array([45, 26, 60, 35, 40, 91, 50, 41, 61, 37, 55, 18, 30, 74, 42, 33, 57,
       47, 47, 31, 62])
array([78, 54, 33, 63, 20, 39, 47, 38, 44, 46, 84, 43, 33, 24, 38, 43, 49,
       40, 58, 91, 34])
array([51, 68, 91, 64, 49, 33, 68, 44, 69, 30, 41, 51, 83, 27, 50, 31, 49,
       75, 40, 07, 47])
array([80, 63, 33, 62, 21, 44, 48, 46, 50, 46, 90, 45, 38, 22, 30, 43, 50,
       38, 54, 97, 28])
array([49, 19, 44, 38, 39, 89, 39, 54, 67, 58, 56, 30, 40, 81, 58, 44, 47,
       47, 52, 31, 78])
array([43, 23, 57, 37, 30, 87, 34, 54, 72, 53, 52, 29, 34, 69, 55, 40, 55,
       50, 54, 25, 80])
array([40, 37, 57, 53, 39, 37, 69, 77, 24, 49, 19, 74, 52, 64, 43, 72, 63,
       35, 18, 38, 38])
array([37, 34, 55, 41, 86, 88, 45, 53, 59, 44, 62, 18, 24, 78, 85, 43, 61,
       38, 51, 69, 71])
array([54, 46, 32, 38, 42, 54, 68, 41, 47, 74, 59, 66, 31, 17, 56, 57, 43,
       45, 75, 91, 28])
array([75, 84, 63, 63, 55, 13, 21, 34, 67, 28, 49, 46, 88, 32, 51, 40, 35,
       62, 55, 28, 56])
array([74, 60, 28, 68, 31, 39, 43, 46, 51, 65, 88, 46, 41, 29, 31, 54, 66,
       49, 71, 79, 37])
array([77, 46, 24, 66, 24, 53, 54, 35, 43, 40, 86, 49, 33, 25, 29, 48, 47,
       41, 54, 99, 31])
array([56, 63, 27, 71, 61, 17, 36, 71, 26, 39, 34, 64, 59, 60, 20, 78, 72,
       36, 33, 60, 38])
array([36, 43, 66, 42, 82, 77, 37, 55, 61, 49, 62, 17, 17, 66, 87, 40, 65,
       36, 59, 58, 77])
array([39, 74, 84, 70, 83, 29, 57, 32, 55, 20, 48, 41, 72, 32, 74, 42, 37,
       77, 52, 43, 64])
array([58, 67, 36, 53, 59, 17, 30, 76, 32, 45, 26, 67, 55, 54, 45, 68, 72,
       17, 29, 64, 36])
array([39, 45, 65, 53, 40, 40, 63, 72, 27, 47, 22, 71, 49, 59, 44, 69, 65,
       41, 17, 40, 34])
array([32, 44, 29, 25, 78, 73, 27, 33, 50, 62, 37, 36, 40, 72, 46, 52, 51,
       55, 79, 42, 72])
array([68, 49, 39, 36, 54, 72, 04, 53, 65, 51, 59, 27, 42, 75, 63, 37, 61,
       23, 66, 49, 61])
array([50, 56, 83, 66, 46, 42, 68, 38, 64, 31, 50, 52, 84, 41, 52, 35, 37,
       80, 45, 10, 50])
array([73, 84, 52, 65, 66, 22, 40, 53, 68, 42, 62, 45, 99, 39, 36, 49, 44,
       67, 64, 28, 48])
array([51, 15, 54, 19, 41, 99, 56, 57, 63, 52, 52, 31, 40, 89, 58, 44, 51,
       32, 54, 36, 61])
array([67, 65, 38, 56, 59, 19, 33, 81, 28, 47, 28, 69, 52, 56, 39, 68, 68,
       16, 26, 68, 35])
array([72, 55, 48, 35, 54, 67, 00, 50, 67, 44, 57, 27, 48, 75, 55, 35, 59,
       23, 73, 41, 65])
array([58, 33, 62, 48, 10, 66, 81, 53, 50, 70, 83, 54, 35, 24, 63, 47, 57,
       47, 62, 67, 29])
array([38, 78, 55, 55, 76, 16, 39, 38, 63, 63, 41, 61, 83, 34, 61, 43, 20,
       87, 64, 20, 57])
array([51, 28, 49, 31, 39, 95, 48, 34, 58, 36, 52, 20, 41, 85, 44, 31, 49,
       40, 51, 34, 69])
array([54, 34, 42, 61, 22, 69, 90, 52, 49, 66, 87, 53, 41, 35, 28, 58, 61,
       64, 58, 66, 30])
array([53, 53, 79, 63, 41, 48, 71, 36, 58, 27, 45, 53, 87, 41, 52, 42, 32,
       75, 45, 11, 59])
array([56, 49, 36, 39, 47, 53, 70, 35, 42, 74, 63, 68, 35, 22, 59, 58, 43,
       53, 73, 86, 21])
array([41, 30, 65, 24, 44, 85, 39, 53, 66, 57, 43, 31, 38, 80, 68, 36, 58,
       34, 59, 20, 70])
array([53, 44, 18, 54, 43, 44, 68, 36, 47, 74, 66, 69, 36, 16, 53, 57, 43,
       65, 67, 86, 33])
array([46, 66, 45, 52, 78, 33, 61, 45, 53, 59, 45, 62, 89, 36, 55, 45, 13,
       91, 60, 35, 45])
array([82, 55, 39, 53, 16, 47, 45, 57, 47, 61, 84, 54, 38, 25, 49, 50, 56,
       35, 63, 96, 29])
array([40, 45, 26, 22, 60, 67, 22, 38, 58, 72, 43, 39, 36, 71, 53, 39, 39,
       52, 70, 45, 73])
array([44, 36, 63, 41, 38, 81, 44, 39, 58, 41, 49, 19, 32, 75, 51, 38, 58,
       38, 57, 20, 73])
array([45, 29, 61, 25, 48, 91, 38, 52, 69, 57, 52, 26, 38, 84, 68, 41, 54,
       34, 62, 26, 62])
array([36, 32, 46, 64, 38, 37, 73, 80, 29, 48, 32, 72, 39, 63, 36, 69, 57,
       47, 05, 53, 49])
array([34, 44, 51, 52, 92, 83, 47, 49, 62, 48, 66, 14, 23, 79, 64, 50, 73,
       55, 55, 58, 80])
array([33, 58, 24, 54, 61, 09, 42, 53, 23, 57, 11, 83, 43, 55, 39, 74, 43,
       48, 31, 55, 46])
array([39, 42, 55, 47, 47, 44, 68, 73, 29, 49, 25, 72, 57, 64, 43, 69, 62,
       32, 16, 42, 39])
array([46, 40, 24, 55, 41, 52, 82, 39, 40, 78, 71, 72, 33, 21, 43, 54, 42,
       73, 56, 93, 25])
array([54, 26, 55, 50, 16, 72, 81, 52, 50, 67, 76, 56, 32, 25, 56, 50, 52,
       42, 60, 67, 31])
array([53, 20, 42, 67, 14, 65, 82, 48, 48, 66, 89, 62, 38, 29, 45, 54, 50,
       71, 48, 71, 37])
array([80, 57, 43, 56, 21, 42, 44, 48, 49, 57, 78, 58, 34, 15, 48, 45, 56,
       36, 71, 84, 30])
array([40, 80, 56, 44, 73, 36, 51, 25, 57, 40, 35, 51, 87, 28, 47, 39, 18,
       78, 58, 34, 42])
array([38, 36, 47, 63, 39, 31, 58, 73, 23, 43, 25, 78, 45, 65, 36, 68, 56,
       47, 14, 42, 49])
array([29, 47, 63, 60, 34, 30, 70, 59, 26, 20, 16, 69, 34, 51, 25, 66, 61,
       40, 13, 37, 46])
array([30, 65, 33, 40, 72, 23, 60, 67, 21, 65, 11, 79, 54, 58, 37, 69, 50,
       28, 31, 64, 34])
array([29, 62, 33, 40, 68, 32, 70, 71, 24, 58, 13, 74, 49, 55, 37, 74, 47,
       31, 33, 70, 35])
array([67, 55, 47, 46, 49, 62, 01, 35, 63, 33, 49, 21, 37, 74, 38, 33, 55,
       34, 61, 48, 70])
array([37, 41, 19, 23, 64, 71, 21, 42, 60, 70, 41, 37, 40, 67, 64, 42, 35,
       43, 70, 55, 80])
array([76, 84, 64, 59, 69, 22, 28, 59, 71, 50, 53, 56, 93, 40, 64, 42, 44,
       61, 62, 30, 45])
array([39, 79, 52, 52, 72, 19, 37, 33, 58, 66, 41, 60, 91, 32, 62, 44, 11,
       82, 71, 27, 57])
array([34, 37, 60, 37, 86, 76, 38, 49, 63, 41, 58, 22, 20, 68, 92, 41, 64,
       33, 53, 64, 71])
array([39, 49, 59, 60, 30, 30, 63, 60, 24, 33, 16, 70, 42, 63, 23, 66, 61,
       38, 13, 46, 44])
array([51, 53, 86, 72, 52, 39, 61, 51, 66, 46, 54, 54, 86, 42, 57, 43, 34,
       90, 40, 11, 54])
array([40, 79, 63, 44, 72, 20, 50, 24, 57, 36, 32, 53, 85, 27, 54, 36, 26,
       76, 63, 28, 45])
array([46, 59, 88, 61, 42, 35, 65, 37, 63, 33, 49, 54, 91, 37, 49, 40, 37,
       79, 43, 05, 52])
array([26, 55, 52, 65, 88, 32, 64, 72, 18, 42, 31, 60, 33, 56, 46, 82, 81,
       48, 16, 77, 56])

array([46, 66, 45, 52, 78, 33, 61, 45, 53, 59, 45, 62, 89, 36, 55, 45, 13,
       91, 60, 35, 45]) 0 0 0
array([74, 60, 28, 68, 31, 39, 43, 46, 51, 65, 88, 46, 41, 29, 31, 54, 66,
       49, 71, 79, 37]) 1 1 1
array([51, 53, 86, 72, 52, 39, 61, 51, 66, 46, 54, 54, 86, 42, 57, 43, 34,
       90, 40, 11, 54]) 0 2 0
array([38, 78, 55, 55, 76, 16, 39, 38, 63, 63, 41, 61, 83, 34, 61, 43, 20,
       87, 64, 20, 57]) 0 0 0
array([54, 26, 55, 50, 16, 72, 81, 52, 50, 67, 76, 56, 32, 25, 56, 50, 52,
       42, 60, 67, 31]) 1 2 2
array([39, 49, 59, 60, 30, 30, 63, 60, 24, 33, 16, 70, 42, 63, 23, 66, 61,
       38, 13, 46, 44]) 2 2 3
array([56, 63, 27, 71, 61, 17, 36, 71, 26, 39, 34, 64, 59, 60, 20, 78, 72,
       36, 33, 60, 38]) 2 1 1
array([51, 15, 54, 19, 41, 99, 56, 57, 63, 52, 52, 31, 40, 89, 58, 44, 51,
       32, 54, 36, 61]) 3 2 2
array([67, 55, 47, 46, 49, 62, 01, 35, 63, 33, 49, 21, 37, 74, 38, 33, 55,
       34, 61, 48, 70]) 3 1 3
array([75, 84, 63, 63, 55, 13, 21, 34, 67, 28, 49, 46, 88, 32, 51, 40, 35,
       62, 55, 28, 56]) 0 1 3
array([40, 45, 26, 22, 60, 67, 22, 38, 58, 72, 43, 39, 36, 71, 53, 39, 39,
       52, 70, 45, 73]) 3 0 0
array([26, 55, 52, 65, 88, 32, 64, 72, 18, 42, 31, 60, 33, 56, 46, 82, 81,
       48, 16, 77, 56]) 2 3 1
array([43, 23, 57, 37, 30, 87, 34, 54, 72, 53, 52, 29, 34, 69, 55, 40, 55,
       50, 54, 25, 80]) 3 2 0
array([67, 65, 38, 56, 59, 19, 33, 81, 28, 47, 28, 69, 52, 56, 39, 68, 68,
       16, 26, 68, 35]) 2 1 2
array([53, 53, 79, 63, 41, 48, 71, 36, 58, 27, 45, 53, 87, 41, 52, 42, 32,
       75, 45, 11, 59]) 0 2 3
array([80, 57, 43, 56, 21, 42, 44, 48, 49, 57, 78, 58, 34, 15, 48, 45, 56,
       36, 71, 84, 30]) 1 1 2
array([49, 19, 44, 38, 39, 89, 39, 54, 67, 58, 56, 30, 40, 81, 58, 44, 47,
       47, 52, 31, 78]) 3 2 0
array([80, 63, 33, 62, 21, 44, 48, 46, 50, 46, 90, 45, 38, 22, 30, 43, 50,
       38, 54, 97, 28]) 1 1 3
array([36, 43, 66, 42, 82, 77, 37, 55, 61, 49, 62, 17, 17, 66, 87, 40, 65,
       36, 59, 58, 77]) 3 3 2
array([53, 20, 42, 67, 14, 65, 82, 48, 48, 66, 89, 62, 38, 29, 45, 54, 50,
       71, 48, 71, 37]) 1 2 0
array([72, 55, 48, 35, 54, 67, 00, 50, 67, 44, 57, 27, 48, 75, 55, 35, 59,
       23, 73, 41, 65]) 3 1 2
array([40, 79, 63, 44, 72, 20, 50, 24, 57, 36, 32, 53, 85, 27, 54, 36, 26,
       76, 63, 28, 45]) 0 0 3
array([45, 26, 60, 35, 40, 91, 50, 41, 61, 37, 55, 18, 30, 74, 42, 33, 57,
       47, 47, 31, 62]) 3 2 3
array([29, 62, 33, 40, 68, 32, 70, 71, 24, 58, 13, 74, 49, 55, 37, 74, 47,
       31, 33, 70, 35]) 2 0 2
array([39, 74, 84, 70, 83, 29, 57, 32, 55, 20, 48, 41, 72, 32, 74, 42, 37,
       77, 52, 43, 64]) 0 3 3
array([78, 54, 33, 63, 20, 39, 47, 38, 44, 46, 84, 43, 33, 24, 38, 43, 49,
       40, 58, 91, 34]) 1 1 3
array([37, 41, 19, 23, 64, 71, 21, 42, 60, 70, 41, 37, 40, 67, 64, 42, 35,
       43, 70, 55, 80]) 3 0 0
array([76, 84, 64, 59, 69, 22, 28, 59, 71, 50, 53, 56, 93, 40, 64, 42, 44,
       61, 62, 30, 45]) 0 1 2
array([39, 42, 55, 47, 47, 44, 68, 73, 29, 49, 25, 72, 57, 64, 43, 69, 62,
       32, 16, 42, 39]) 2 2 2
array([39, 45, 65, 53, 40, 40, 63, 72, 27, 47, 22, 71, 49, 59, 44, 69, 65,
       41, 17, 40, 34]) 2 2 2
array([73, 84, 52, 65, 66, 22, 40, 53, 68, 42, 62, 45, 99, 39, 36, 49, 44,
       67, 64, 28, 48]) 0 1 1
array([40, 37, 57, 53, 39, 37, 69, 77, 24, 49, 19, 74, 52, 64, 43, 72, 63,
       35, 18, 38, 38]) 2 2 2
array([51, 28, 49, 31, 39, 95, 48, 34, 58, 36, 52, 20, 41, 85, 44, 31, 49,
       40, 51, 34, 69]) 3 2 3
array([29, 47, 63, 60, 34, 30, 70, 59, 26, 20, 16, 69, 34, 51, 25, 66, 61,
       40, 13, 37, 46]) 2 2 3
array([54, 46, 32, 38, 42, 54, 68, 41, 47, 74, 59, 66, 31, 17, 56, 57, 43,
       45, 75, 91, 28]) 1 0 2
array([41, 30, 65, 24, 44, 85, 39, 53, 66, 57, 43, 31, 38, 80, 68, 36, 58,
       34, 59, 20, 70]) 3 2 2
array([34, 37, 60, 37, 86, 76, 38, 49, 63, 41, 58, 22, 20, 68, 92, 41, 64,
       33, 53, 64, 71]) 3 3 2
